In the data rows, 128 means zero.
Some points, each followed by its number:
{85, 153, 77, 127, 164, 105, 114, 156, 132, 100, 78, 136, 118, 139, 138, 131} 0
{128, 169, 121, 155, 125, 103, 111, 105, 122, 128, 152, 143, 163, 138, 120, 93} 1
{132, 155, 135, 128, 123, 129, 117, 93, 126, 140, 117, 145, 129, 141, 122, 124} 2
{131, 125, 154, 166, 145, 114, 120, 141, 89, 113, 134, 78, 147, 183, 129, 122} 3
{129, 90, 163, 137, 142, 157, 143, 193, 165, 140, 130, 37, 113, 156, 102, 188} 4
{155, 125, 95, 143, 218, 79, 139, 165, 117, 92, 157, 66, 137, 179, 97, 137} 5
{86, 143, 123, 113, 79, 171, 102, 114, 84, 156, 63, 190, 102, 110, 162, 97} 6
{121, 88, 131, 84, 84, 164, 148, 141, 175, 121, 118, 134, 133, 68, 142, 153} 7
{124, 94, 86, 108, 102, 158, 136, 134, 197, 168, 140, 156, 135, 64, 146, 156} 8
{128, 96, 123, 122, 155, 134, 132, 123, 164, 119, 123, 100, 118, 163, 111, 135} 9
{113, 157, 97, 128, 97, 140, 99, 104, 129, 135, 94, 161, 135, 140, 146, 119} 10
{127, 125, 93, 117, 149, 125, 136, 172, 184, 150, 130, 78, 136, 104, 130, 148} 11
{136, 119, 153, 127, 93, 125, 147, 77, 87, 127, 121, 204, 144, 100, 152, 63} 12
{134, 108, 131, 120, 111, 110, 142, 112, 114, 109, 129, 152, 126, 160, 128, 98} 13
{111, 160, 97, 130, 173, 87, 101, 101, 116, 100, 74, 132, 139, 160, 123, 75} 14
{150, 97, 101, 180, 184, 93, 133, 131, 110, 94, 137, 131, 167, 130, 137, 83} 15
{139, 102, 173, 91, 62, 139, 165, 140, 136, 101, 112, 143, 104, 115, 119, 101} 16
{163, 129, 160, 76, 35, 219, 152, 91, 168, 187, 131, 190, 117, 74, 115, 146} 17
{155, 127, 112, 139, 179, 150, 135, 220, 180, 149, 165, 33, 122, 98, 101, 255} 18
{127, 114, 132, 153, 180, 131, 130, 179, 141, 110, 117, 86, 110, 172, 100, 166} 19
{75, 137, 123, 146, 141, 103, 132, 107, 80, 115, 52, 172, 103, 161, 146, 63} 20
{124, 138, 115, 95, 174, 102, 124, 148, 130, 103, 137, 93, 138, 157, 109, 169} 21
{129, 85, 115, 110, 155, 95, 118, 118, 136, 103, 151, 94, 129, 174, 130, 123} 22
{100, 166, 113, 102, 95, 122, 117, 54, 97, 127, 86, 221, 132, 103, 170, 51} 23
{142, 88, 155, 138, 111, 143, 136, 168, 147, 108, 138, 103, 102, 159, 103, 178} 24
{168, 98, 170, 102, 85, 177, 174, 116, 133, 128, 152, 145, 147, 90, 118, 111} 25
{144, 165, 124, 106, 147, 98, 115, 100, 109, 98, 133, 139, 110, 189, 110, 135} 26
{136, 99, 163, 102, 68, 144, 168, 149, 126, 96, 116, 155, 113, 111, 113, 89} 27
{128, 130, 110, 165, 156, 144, 125, 159, 119, 152, 142, 85, 163, 120, 133, 145} 28
{125, 116, 110, 175, 142, 118, 115, 153, 119, 152, 132, 128, 132, 90, 137, 118} 29
{143, 156, 153, 135, 195, 112, 124, 142, 95, 109, 120, 81, 122, 147, 116, 136} 30
{98, 188, 116, 136, 121, 80, 123, 113, 96, 108, 114, 161, 124, 117, 148, 69} 31
{125, 131, 105, 100, 136, 105, 110, 114, 111, 108, 108, 126, 132, 127, 157, 99} 32
{146, 128, 119, 134, 211, 102, 128, 167, 124, 91, 171, 69, 137, 186, 102, 161} 33
{126, 152, 74, 178, 171, 73, 103, 154, 152, 101, 135, 72, 147, 213, 122, 139} 34
{115, 145, 76, 155, 105, 94, 98, 143, 158, 125, 115, 100, 130, 140, 160, 148} 35
{148, 106, 132, 87, 93, 142, 132, 81, 117, 144, 146, 183, 127, 117, 124, 89} 36
{146, 151, 93, 171, 134, 174, 144, 175, 147, 176, 171, 143, 135, 100, 131, 179} 37
{131, 165, 122, 149, 188, 12, 106, 117, 61, 50, 151, 97, 115, 233, 106, 95} 38
{148, 131, 88, 180, 137, 125, 118, 122, 141, 126, 148, 120, 140, 176, 118, 146} 39
{132, 158, 133, 208, 116, 147, 92, 100, 72, 145, 118, 181, 131, 123, 135, 90} 40
{186, 105, 147, 72, 92, 176, 139, 179, 190, 157, 193, 63, 106, 89, 94, 242} 41
{133, 126, 135, 78, 118, 134, 135, 123, 160, 147, 130, 124, 122, 125, 111, 159} 42
{100, 91, 110, 84, 124, 103, 153, 146, 141, 96, 102, 124, 133, 137, 128, 134} 43
{145, 118, 161, 111, 93, 146, 128, 73, 101, 135, 142, 160, 130, 118, 127, 134} 44
{90, 109, 111, 90, 93, 110, 143, 104, 110, 113, 76, 177, 125, 139, 150, 81} 45
{136, 135, 140, 143, 128, 180, 118, 154, 93, 138, 134, 105, 128, 118, 118, 165} 46
{130, 122, 156, 154, 147, 146, 118, 138, 126, 145, 139, 112, 143, 125, 122, 151} 47
{143, 155, 104, 220, 176, 83, 93, 150, 156, 154, 135, 118, 119, 133, 124, 125} 48
{155, 121, 109, 124, 205, 110, 137, 177, 138, 87, 150, 54, 131, 170, 114, 154} 49
{115, 140, 77, 172, 178, 63, 128, 169, 156, 95, 143, 96, 143, 175, 115, 126} 50
{161, 124, 135, 74, 50, 214, 147, 105, 185, 174, 126, 167, 101, 69, 106, 157} 51
{160, 156, 121, 105, 53, 224, 125, 158, 170, 194, 152, 139, 139, 14, 123, 188} 52
{103, 130, 138, 105, 125, 124, 126, 112, 150, 145, 117, 137, 135, 130, 122, 121} 53
{75, 168, 144, 133, 150, 21, 107, 78, 106, 90, 76, 130, 131, 180, 130, 57} 54
{109, 125, 137, 17, 79, 118, 119, 86, 168, 149, 110, 158, 126, 75, 134, 133} 55
{130, 111, 167, 123, 88, 148, 154, 150, 151, 113, 86, 116, 110, 153, 100, 115} 56
{142, 134, 150, 142, 164, 95, 117, 158, 146, 152, 153, 88, 102, 155, 102, 203} 57
{118, 143, 138, 96, 128, 127, 146, 146, 115, 112, 127, 76, 134, 158, 133, 155} 58
{136, 104, 141, 99, 156, 159, 161, 198, 174, 130, 139, 53, 112, 128, 111, 237} 59
{119, 96, 190, 125, 36, 216, 137, 102, 97, 166, 102, 161, 138, 89, 138, 113} 60
{94, 166, 130, 132, 139, 81, 128, 131, 108, 117, 107, 160, 136, 111, 142, 84} 61
{163, 128, 124, 127, 146, 118, 130, 107, 127, 131, 129, 154, 109, 127, 126, 118} 62
{88, 130, 133, 110, 115, 119, 131, 107, 146, 143, 93, 144, 128, 123, 125, 103} 63
{91, 158, 151, 62, 61, 74, 115, 38, 106, 127, 78, 192, 132, 132, 145, 39} 64
{120, 128, 109, 116, 131, 101, 129, 122, 112, 110, 122, 122, 127, 119, 155, 114} 65
{128, 127, 146, 143, 139, 131, 141, 132, 140, 113, 100, 116, 115, 173, 125, 126} 66
{77, 159, 141, 48, 52, 54, 119, 3, 104, 124, 56, 228, 155, 139, 152, 11} 67
{122, 140, 157, 114, 60, 134, 139, 74, 87, 148, 126, 171, 138, 161, 124, 102} 68
{144, 129, 109, 34, 78, 140, 151, 146, 144, 121, 157, 112, 141, 80, 137, 159} 69
{101, 111, 103, 169, 162, 66, 107, 110, 94, 88, 127, 103, 129, 182, 149, 99} 70
{142, 147, 100, 89, 142, 102, 133, 153, 175, 130, 177, 121, 136, 111, 115, 164} 71
{172, 123, 131, 169, 166, 127, 121, 130, 92, 111, 181, 100, 134, 157, 131, 144} 72
{158, 96, 123, 128, 164, 139, 151, 151, 119, 119, 164, 109, 143, 99, 119, 127} 73
{162, 144, 105, 179, 138, 170, 126, 182, 159, 169, 174, 102, 133, 75, 107, 184} 74
{144, 129, 104, 188, 143, 126, 116, 167, 134, 149, 153, 127, 128, 84, 136, 139} 75
{122, 109, 161, 176, 94, 138, 109, 88, 121, 153, 96, 188, 104, 117, 137, 66} 76
{125, 128, 124, 146, 162, 124, 119, 133, 83, 132, 121, 156, 128, 106, 145, 95} 77
{156, 105, 169, 138, 85, 156, 162, 147, 139, 112, 89, 118, 106, 161, 102, 111} 78
{87, 139, 116, 132, 147, 110, 129, 130, 93, 108, 53, 171, 104, 150, 143, 68} 79
{109, 123, 101, 103, 193, 57, 127, 136, 130, 86, 131, 71, 135, 163, 118, 128} 80
{145, 120, 114, 138, 204, 94, 122, 171, 124, 100, 166, 66, 133, 187, 107, 159} 81
{108, 186, 91, 136, 90, 124, 103, 84, 87, 125, 127, 212, 151, 98, 169, 88} 82
New points follow, each followed by the numbers of its two nearest points above, nearest first.
{140, 139, 85, 180, 150, 112, 109, 126, 153, 118, 164, 117, 145, 178, 127, 135} -> 39 34
{123, 162, 136, 181, 114, 114, 91, 113, 122, 129, 137, 150, 152, 147, 128, 94} -> 1 2
{137, 156, 122, 152, 156, 108, 105, 128, 72, 123, 126, 129, 134, 91, 141, 103} -> 77 29
{95, 163, 95, 128, 77, 148, 90, 100, 137, 140, 72, 175, 141, 133, 137, 93} -> 10 6
{106, 128, 127, 85, 191, 58, 132, 151, 110, 89, 118, 73, 125, 158, 135, 113} -> 80 21
{123, 128, 127, 185, 168, 129, 134, 169, 135, 141, 125, 76, 116, 162, 134, 161} -> 19 28
{120, 132, 132, 128, 140, 130, 108, 103, 105, 149, 127, 169, 112, 83, 147, 101} -> 77 62
{124, 111, 134, 116, 136, 157, 172, 191, 145, 136, 119, 107, 132, 77, 121, 162} -> 11 73
{128, 139, 138, 124, 128, 139, 139, 136, 120, 118, 106, 143, 104, 166, 99, 126} -> 66 2
{120, 151, 118, 184, 149, 93, 98, 124, 67, 85, 133, 116, 133, 195, 121, 113} -> 70 3
{98, 168, 129, 119, 71, 98, 124, 34, 108, 139, 85, 208, 134, 180, 140, 44} -> 64 23
{118, 112, 113, 167, 196, 101, 130, 146, 115, 126, 113, 137, 118, 114, 155, 108} -> 77 29
{117, 124, 103, 101, 194, 56, 134, 122, 110, 83, 122, 65, 124, 153, 131, 128} -> 80 21
{76, 170, 141, 104, 173, 7, 107, 72, 85, 87, 80, 135, 138, 170, 142, 29} -> 54 14
{113, 147, 146, 110, 98, 144, 138, 133, 135, 129, 144, 148, 130, 96, 118, 128} -> 53 42
{116, 126, 71, 45, 107, 121, 125, 136, 192, 143, 145, 149, 137, 54, 152, 122} -> 8 69
{102, 113, 158, 182, 95, 142, 113, 91, 104, 153, 104, 186, 118, 108, 132, 72} -> 76 40
{122, 89, 162, 136, 128, 166, 129, 216, 180, 122, 121, 31, 109, 157, 95, 188} -> 4 59
{123, 176, 72, 185, 178, 105, 96, 141, 128, 154, 138, 116, 154, 137, 151, 125} -> 48 28
{138, 122, 83, 105, 112, 166, 142, 171, 198, 168, 150, 65, 129, 110, 133, 208} -> 11 59
{150, 114, 121, 121, 125, 136, 150, 96, 124, 141, 132, 176, 135, 99, 134, 84} -> 36 62
{109, 137, 63, 46, 60, 106, 123, 95, 162, 132, 134, 186, 146, 79, 176, 99} -> 55 36
{136, 144, 124, 144, 200, 34, 99, 140, 82, 64, 158, 78, 106, 217, 105, 116} -> 38 5
{113, 187, 145, 167, 105, 80, 104, 41, 56, 130, 91, 222, 140, 125, 166, 0} -> 23 82
{177, 90, 187, 140, 149, 172, 160, 144, 145, 152, 179, 65, 119, 125, 87, 189} -> 4 24
{142, 138, 139, 147, 154, 112, 124, 159, 144, 148, 164, 81, 94, 157, 90, 202} -> 57 19
{168, 130, 137, 118, 56, 181, 125, 76, 145, 161, 169, 150, 127, 135, 106, 173} -> 44 51
{118, 139, 129, 161, 137, 76, 127, 104, 81, 79, 137, 131, 141, 160, 152, 99} -> 70 65
{184, 78, 185, 135, 114, 221, 166, 183, 148, 150, 182, 66, 104, 78, 87, 213} -> 41 59
{136, 145, 106, 143, 180, 70, 60, 105, 85, 99, 151, 111, 154, 157, 124, 100} -> 70 14
{144, 104, 151, 166, 176, 153, 127, 177, 118, 145, 140, 84, 110, 121, 115, 158} -> 47 19
{143, 138, 110, 168, 199, 62, 113, 105, 102, 94, 158, 139, 125, 198, 112, 91} -> 70 38
{103, 62, 132, 105, 107, 158, 154, 160, 157, 143, 114, 128, 106, 137, 121, 173} -> 24 42
{184, 131, 147, 193, 183, 172, 130, 228, 157, 111, 195, 0, 131, 159, 72, 253} -> 18 4
{113, 143, 74, 180, 183, 60, 92, 127, 111, 112, 99, 108, 139, 190, 130, 87} -> 70 14
{104, 117, 148, 99, 108, 127, 140, 111, 89, 126, 85, 168, 117, 117, 139, 66} -> 45 63
{141, 159, 139, 175, 172, 129, 104, 135, 96, 142, 163, 112, 138, 143, 127, 138} -> 72 47
{130, 136, 122, 182, 177, 135, 124, 159, 137, 139, 126, 88, 126, 166, 116, 164} -> 19 28
{154, 140, 173, 95, 124, 121, 136, 120, 126, 123, 183, 89, 132, 172, 89, 162} -> 58 42
{164, 82, 152, 101, 115, 169, 148, 146, 162, 168, 166, 98, 130, 102, 112, 160} -> 42 73
{140, 156, 153, 208, 176, 71, 117, 128, 98, 128, 132, 97, 127, 182, 114, 104} -> 3 30
{142, 136, 164, 124, 37, 184, 137, 93, 148, 178, 124, 175, 137, 59, 133, 127} -> 17 60
{97, 117, 138, 190, 132, 119, 124, 145, 113, 121, 68, 131, 113, 181, 128, 99} -> 66 79
{141, 150, 142, 121, 104, 112, 127, 100, 92, 125, 129, 139, 115, 185, 104, 131} -> 26 2
{168, 106, 159, 157, 149, 177, 137, 154, 146, 157, 166, 77, 117, 116, 108, 170} -> 47 46
{146, 134, 115, 91, 129, 181, 147, 173, 191, 142, 123, 108, 143, 85, 105, 169} -> 11 42
{122, 116, 131, 126, 140, 136, 124, 109, 115, 145, 130, 154, 104, 108, 148, 135} -> 62 2
{119, 150, 113, 173, 106, 168, 120, 121, 141, 185, 97, 169, 157, 48, 155, 109} -> 29 10
{137, 128, 125, 182, 168, 107, 113, 126, 92, 102, 171, 110, 125, 182, 128, 124} -> 72 3
{95, 139, 75, 116, 161, 107, 119, 163, 147, 106, 75, 141, 116, 123, 141, 151} -> 0 43
{96, 145, 81, 135, 171, 98, 119, 174, 143, 106, 104, 125, 104, 150, 136, 148} -> 0 50
{163, 131, 86, 63, 117, 150, 129, 200, 215, 138, 171, 62, 136, 67, 120, 207} -> 41 11
{106, 134, 106, 101, 101, 119, 113, 48, 86, 117, 60, 224, 143, 107, 175, 34} -> 23 64
{103, 137, 89, 109, 169, 108, 124, 172, 141, 104, 91, 122, 137, 128, 139, 144} -> 0 43
{104, 99, 131, 208, 64, 186, 123, 125, 166, 171, 72, 173, 91, 101, 124, 128} -> 76 60
{143, 135, 155, 131, 122, 157, 126, 124, 129, 162, 140, 111, 147, 122, 105, 165} -> 47 46
{165, 84, 187, 114, 152, 122, 166, 190, 92, 91, 151, 52, 68, 152, 94, 167} -> 24 4
{158, 90, 198, 115, 104, 212, 148, 171, 164, 149, 153, 108, 98, 77, 106, 190} -> 41 24
{110, 116, 106, 82, 113, 133, 140, 140, 138, 120, 116, 134, 126, 146, 119, 129} -> 43 53
{171, 155, 157, 120, 108, 165, 128, 139, 152, 169, 160, 107, 102, 128, 105, 186} -> 42 46
{134, 178, 105, 188, 143, 103, 90, 96, 96, 152, 146, 163, 164, 140, 148, 80} -> 1 40
{118, 120, 159, 172, 94, 148, 113, 84, 111, 150, 101, 195, 112, 105, 135, 68} -> 76 12
{116, 112, 134, 121, 143, 150, 136, 189, 154, 114, 94, 97, 109, 133, 113, 162} -> 19 24
{99, 159, 125, 95, 118, 112, 143, 125, 104, 114, 133, 105, 150, 164, 141, 150} -> 58 65
{121, 146, 111, 132, 82, 143, 116, 102, 132, 142, 90, 176, 137, 148, 143, 98} -> 10 2
{98, 101, 137, 107, 39, 126, 147, 99, 123, 107, 89, 212, 142, 151, 138, 91} -> 45 68
{107, 166, 101, 133, 79, 130, 81, 96, 116, 144, 67, 174, 133, 150, 150, 95} -> 10 6
{99, 160, 95, 123, 147, 110, 122, 154, 143, 100, 75, 145, 115, 128, 139, 112} -> 0 61
{129, 148, 118, 172, 182, 122, 117, 154, 126, 127, 129, 86, 130, 185, 107, 154} -> 19 81
{143, 130, 108, 95, 119, 175, 147, 158, 203, 139, 123, 99, 136, 102, 113, 167} -> 11 42
{109, 137, 124, 120, 138, 87, 88, 68, 116, 130, 127, 155, 140, 127, 153, 90} -> 32 2
{133, 129, 161, 148, 108, 139, 132, 98, 100, 137, 111, 157, 122, 116, 128, 83} -> 76 2
{118, 107, 83, 124, 166, 109, 131, 166, 185, 139, 128, 108, 126, 96, 147, 163} -> 11 71
{126, 128, 104, 107, 155, 102, 116, 123, 116, 126, 155, 154, 159, 85, 139, 125} -> 65 77
{125, 106, 157, 89, 79, 192, 156, 149, 139, 149, 124, 126, 120, 125, 111, 171} -> 42 7
{112, 176, 127, 112, 73, 87, 116, 36, 129, 133, 104, 210, 140, 220, 149, 54} -> 64 68
{175, 133, 145, 147, 170, 176, 130, 190, 125, 138, 171, 75, 110, 94, 98, 189} -> 74 46
{152, 117, 121, 119, 127, 134, 130, 103, 123, 138, 141, 185, 143, 92, 130, 86} -> 36 62
{133, 158, 173, 117, 73, 168, 115, 73, 105, 143, 114, 172, 135, 101, 130, 116} -> 44 68
{137, 97, 109, 67, 58, 141, 142, 102, 169, 127, 158, 164, 124, 89, 137, 100} -> 36 7
{169, 79, 169, 121, 87, 173, 158, 120, 145, 132, 157, 147, 134, 100, 119, 107} -> 25 27
{136, 152, 132, 155, 185, 24, 97, 117, 70, 55, 149, 97, 96, 223, 108, 97} -> 38 70
{147, 133, 156, 158, 142, 135, 137, 96, 90, 128, 133, 158, 131, 121, 130, 62} -> 77 12
{101, 128, 120, 144, 109, 115, 118, 88, 95, 133, 103, 174, 133, 87, 143, 57} -> 12 76
{130, 139, 124, 144, 184, 27, 105, 121, 85, 57, 144, 92, 105, 217, 102, 100} -> 38 70
{199, 90, 190, 108, 104, 216, 164, 167, 159, 160, 187, 60, 111, 90, 99, 206} -> 41 59
{137, 127, 142, 142, 125, 175, 123, 162, 91, 154, 128, 101, 133, 119, 129, 164} -> 46 47
{92, 200, 71, 117, 111, 67, 84, 34, 104, 121, 72, 218, 125, 190, 152, 77} -> 23 64
{122, 112, 144, 164, 190, 57, 122, 113, 75, 64, 138, 85, 131, 197, 153, 82} -> 70 38
{119, 180, 73, 201, 165, 117, 113, 145, 127, 156, 124, 122, 146, 140, 154, 125} -> 48 28
{105, 131, 138, 129, 82, 111, 97, 62, 82, 138, 130, 198, 145, 106, 148, 71} -> 12 23
{153, 88, 91, 166, 165, 122, 129, 190, 172, 123, 176, 73, 133, 104, 125, 172} -> 11 75
{136, 136, 167, 210, 138, 123, 119, 142, 106, 96, 140, 86, 132, 194, 109, 136} -> 3 72
{119, 86, 137, 54, 99, 128, 130, 135, 142, 132, 146, 99, 130, 134, 134, 189} -> 42 69
{125, 76, 136, 84, 96, 163, 145, 158, 201, 119, 136, 122, 129, 69, 117, 185} -> 7 8
{152, 153, 98, 75, 147, 100, 118, 150, 162, 117, 172, 104, 126, 121, 112, 156} -> 71 21
{164, 94, 170, 139, 119, 143, 131, 130, 122, 86, 188, 85, 108, 169, 96, 180} -> 24 72
{127, 116, 118, 122, 139, 145, 114, 129, 131, 149, 135, 139, 112, 80, 148, 147} -> 29 47
{87, 169, 100, 137, 88, 121, 103, 97, 127, 135, 77, 180, 131, 119, 146, 98} -> 10 63
{192, 98, 174, 178, 168, 158, 149, 162, 111, 137, 182, 79, 97, 144, 78, 162} -> 72 24
{95, 81, 112, 128, 136, 121, 131, 121, 107, 125, 97, 162, 143, 102, 153, 86} -> 77 45
{97, 147, 143, 83, 122, 112, 133, 136, 116, 112, 119, 89, 154, 167, 143, 158} -> 58 21
{117, 85, 123, 84, 114, 155, 137, 156, 195, 114, 121, 118, 134, 74, 126, 171} -> 7 8
{145, 120, 147, 104, 102, 192, 154, 164, 113, 91, 137, 132, 111, 125, 109, 159} -> 46 24
{167, 102, 103, 116, 137, 171, 133, 169, 224, 169, 200, 92, 141, 94, 103, 219} -> 41 74
{112, 108, 130, 103, 87, 182, 132, 149, 130, 151, 117, 115, 144, 63, 129, 139} -> 7 46
{79, 154, 152, 144, 145, 24, 112, 93, 108, 77, 64, 116, 131, 197, 121, 45} -> 54 14
{104, 83, 111, 75, 123, 103, 143, 121, 151, 93, 105, 113, 152, 140, 126, 138} -> 43 22
{174, 136, 152, 134, 140, 127, 136, 108, 116, 126, 158, 138, 100, 133, 103, 119} -> 62 2
{125, 95, 157, 63, 128, 131, 156, 145, 151, 145, 144, 84, 110, 105, 107, 156} -> 42 58
{141, 122, 74, 109, 146, 150, 121, 197, 209, 151, 185, 83, 126, 76, 125, 247} -> 18 59
{115, 142, 136, 98, 130, 100, 145, 131, 107, 100, 127, 95, 147, 166, 146, 153} -> 58 21
{145, 127, 153, 167, 161, 138, 128, 152, 90, 96, 152, 57, 150, 175, 126, 128} -> 3 72
{179, 98, 162, 133, 125, 185, 158, 133, 138, 137, 153, 128, 119, 88, 117, 134} -> 25 73
{118, 125, 132, 186, 176, 124, 134, 168, 149, 142, 136, 79, 129, 137, 142, 147} -> 28 47
{139, 131, 119, 79, 122, 177, 155, 153, 190, 143, 118, 119, 131, 74, 117, 152} -> 7 42
{138, 162, 125, 197, 119, 107, 104, 102, 112, 127, 138, 140, 147, 147, 130, 76} -> 1 40
{112, 173, 131, 195, 177, 96, 102, 116, 83, 155, 112, 126, 126, 150, 152, 90} -> 77 1
{89, 96, 106, 58, 117, 108, 126, 134, 139, 82, 98, 122, 155, 123, 132, 134} -> 43 32
{116, 148, 112, 203, 132, 83, 97, 89, 93, 153, 123, 186, 148, 126, 150, 62} -> 40 1
{129, 139, 117, 168, 165, 119, 121, 132, 133, 135, 131, 98, 147, 166, 116, 145} -> 39 28
{102, 131, 102, 118, 137, 81, 99, 53, 70, 111, 124, 193, 166, 116, 146, 22} -> 23 12
{146, 100, 146, 110, 145, 135, 144, 109, 143, 152, 126, 156, 124, 97, 130, 105} -> 62 53
{78, 151, 144, 140, 154, 31, 111, 73, 107, 95, 53, 131, 126, 182, 124, 65} -> 54 14
{105, 143, 88, 110, 160, 111, 130, 187, 151, 118, 75, 116, 120, 106, 133, 144} -> 0 11
{110, 100, 88, 127, 131, 132, 127, 159, 170, 148, 134, 130, 107, 55, 138, 153} -> 8 11
{132, 164, 160, 151, 104, 101, 128, 54, 78, 117, 129, 177, 129, 163, 124, 58} -> 68 12
{132, 135, 126, 184, 185, 43, 129, 111, 121, 96, 126, 126, 143, 189, 143, 74} -> 70 15
{176, 157, 142, 141, 75, 208, 131, 149, 177, 195, 169, 133, 144, 70, 104, 187} -> 52 74
{143, 158, 116, 96, 103, 148, 124, 129, 158, 135, 120, 97, 142, 126, 117, 163} -> 42 58
{143, 145, 86, 140, 111, 108, 101, 101, 147, 125, 174, 157, 127, 182, 129, 155} -> 39 26
{96, 143, 128, 133, 110, 104, 129, 126, 105, 126, 118, 165, 130, 109, 127, 95} -> 61 63
{151, 131, 100, 160, 136, 121, 117, 119, 149, 126, 173, 122, 149, 162, 119, 140} -> 39 72
{163, 153, 133, 106, 54, 234, 137, 167, 179, 194, 164, 145, 142, 22, 118, 220} -> 52 51
{145, 97, 140, 125, 107, 159, 148, 145, 124, 115, 139, 131, 134, 82, 147, 160} -> 7 73
{160, 162, 144, 115, 51, 219, 146, 164, 175, 189, 159, 143, 142, 18, 120, 186} -> 52 51
{121, 80, 104, 136, 153, 100, 119, 131, 137, 110, 135, 100, 142, 185, 102, 113} -> 22 9
{114, 119, 113, 92, 200, 58, 125, 136, 103, 99, 116, 78, 126, 162, 131, 109} -> 80 22
{113, 153, 147, 141, 44, 142, 99, 56, 63, 159, 80, 229, 136, 91, 133, 16} -> 23 12
{137, 161, 118, 115, 170, 73, 135, 117, 114, 82, 147, 133, 98, 208, 108, 149} -> 26 21
{157, 87, 154, 116, 162, 153, 173, 172, 155, 129, 177, 81, 137, 96, 127, 175} -> 73 59
{119, 146, 84, 148, 130, 71, 114, 134, 166, 129, 111, 121, 144, 161, 160, 132} -> 35 65
{130, 160, 107, 182, 107, 109, 112, 97, 136, 137, 129, 151, 156, 139, 131, 80} -> 1 2
{140, 109, 113, 128, 172, 138, 144, 163, 153, 113, 132, 81, 120, 142, 137, 177} -> 19 9
{147, 119, 86, 134, 124, 118, 93, 111, 168, 130, 164, 112, 128, 155, 129, 174} -> 39 35
{121, 73, 110, 123, 171, 85, 122, 139, 145, 90, 145, 71, 142, 190, 125, 126} -> 22 80
{111, 131, 86, 203, 173, 76, 105, 135, 128, 138, 136, 116, 128, 161, 165, 129} -> 48 70
{130, 119, 115, 109, 122, 122, 135, 105, 117, 113, 140, 189, 141, 85, 134, 87} -> 36 12
{134, 132, 136, 159, 153, 93, 120, 156, 150, 140, 157, 77, 100, 166, 102, 178} -> 57 19
{128, 160, 140, 193, 183, 75, 98, 113, 76, 109, 106, 131, 86, 203, 141, 109} -> 70 3
{140, 80, 164, 64, 138, 144, 162, 154, 174, 140, 145, 70, 111, 102, 99, 164} -> 42 59
{125, 109, 110, 136, 122, 144, 118, 173, 188, 147, 115, 82, 109, 139, 131, 199} -> 11 4
{104, 132, 147, 127, 55, 165, 117, 58, 71, 151, 110, 197, 146, 103, 143, 69} -> 12 68
{141, 110, 134, 96, 100, 132, 118, 75, 138, 138, 141, 189, 132, 117, 123, 81} -> 36 44
{136, 153, 117, 79, 128, 181, 150, 180, 137, 115, 141, 105, 145, 80, 118, 182} -> 69 46
{93, 138, 80, 119, 166, 107, 130, 160, 128, 112, 85, 138, 130, 142, 141, 140} -> 0 65
{171, 98, 168, 120, 89, 170, 163, 119, 121, 110, 154, 138, 137, 101, 121, 115} -> 25 27
{133, 141, 120, 176, 173, 144, 118, 165, 127, 138, 124, 80, 125, 184, 118, 159} -> 19 28
{108, 148, 102, 95, 158, 133, 128, 139, 106, 102, 83, 132, 124, 134, 133, 146} -> 0 32
{145, 119, 123, 158, 169, 96, 116, 120, 100, 100, 161, 118, 134, 158, 139, 134} -> 72 3
{100, 158, 74, 51, 151, 58, 108, 121, 137, 95, 114, 131, 118, 91, 143, 94} -> 32 65
{118, 126, 149, 129, 153, 128, 131, 164, 117, 97, 79, 112, 98, 146, 109, 122} -> 66 19
{139, 106, 162, 107, 104, 136, 141, 112, 114, 123, 139, 148, 135, 97, 133, 105} -> 44 36
{124, 160, 129, 96, 153, 147, 142, 152, 124, 126, 112, 95, 115, 149, 115, 164} -> 58 21
{83, 99, 120, 70, 91, 102, 123, 81, 144, 93, 110, 165, 124, 134, 141, 112} -> 45 63
{127, 140, 124, 147, 185, 29, 99, 128, 85, 47, 151, 82, 108, 210, 105, 103} -> 38 70
{109, 199, 86, 183, 228, 55, 88, 125, 56, 66, 132, 113, 161, 193, 126, 90} -> 38 70
{178, 121, 139, 147, 171, 187, 129, 185, 137, 149, 167, 86, 120, 98, 106, 182} -> 74 46
{148, 132, 156, 155, 144, 145, 113, 133, 120, 155, 156, 119, 140, 123, 113, 144} -> 47 46
{148, 136, 131, 95, 102, 112, 122, 51, 90, 106, 128, 193, 158, 119, 120, 43} -> 12 36
{118, 103, 121, 84, 97, 180, 156, 150, 157, 110, 121, 114, 146, 101, 136, 181} -> 7 42
{152, 158, 114, 117, 85, 181, 118, 138, 136, 134, 175, 151, 151, 68, 131, 164} -> 37 52
{138, 95, 157, 117, 80, 174, 130, 92, 121, 149, 131, 182, 137, 63, 112, 69} -> 36 25
{118, 118, 125, 150, 189, 96, 117, 148, 146, 129, 110, 94, 108, 179, 113, 151} -> 19 9
{126, 104, 100, 141, 190, 133, 144, 184, 177, 127, 115, 57, 112, 123, 138, 168} -> 11 19
{110, 145, 157, 100, 83, 132, 140, 67, 98, 130, 98, 214, 127, 95, 125, 67} -> 12 23
{155, 108, 161, 139, 102, 146, 137, 109, 117, 143, 161, 151, 125, 109, 123, 103} -> 44 25
{105, 123, 149, 148, 147, 95, 126, 133, 152, 106, 104, 92, 129, 181, 121, 121} -> 66 9
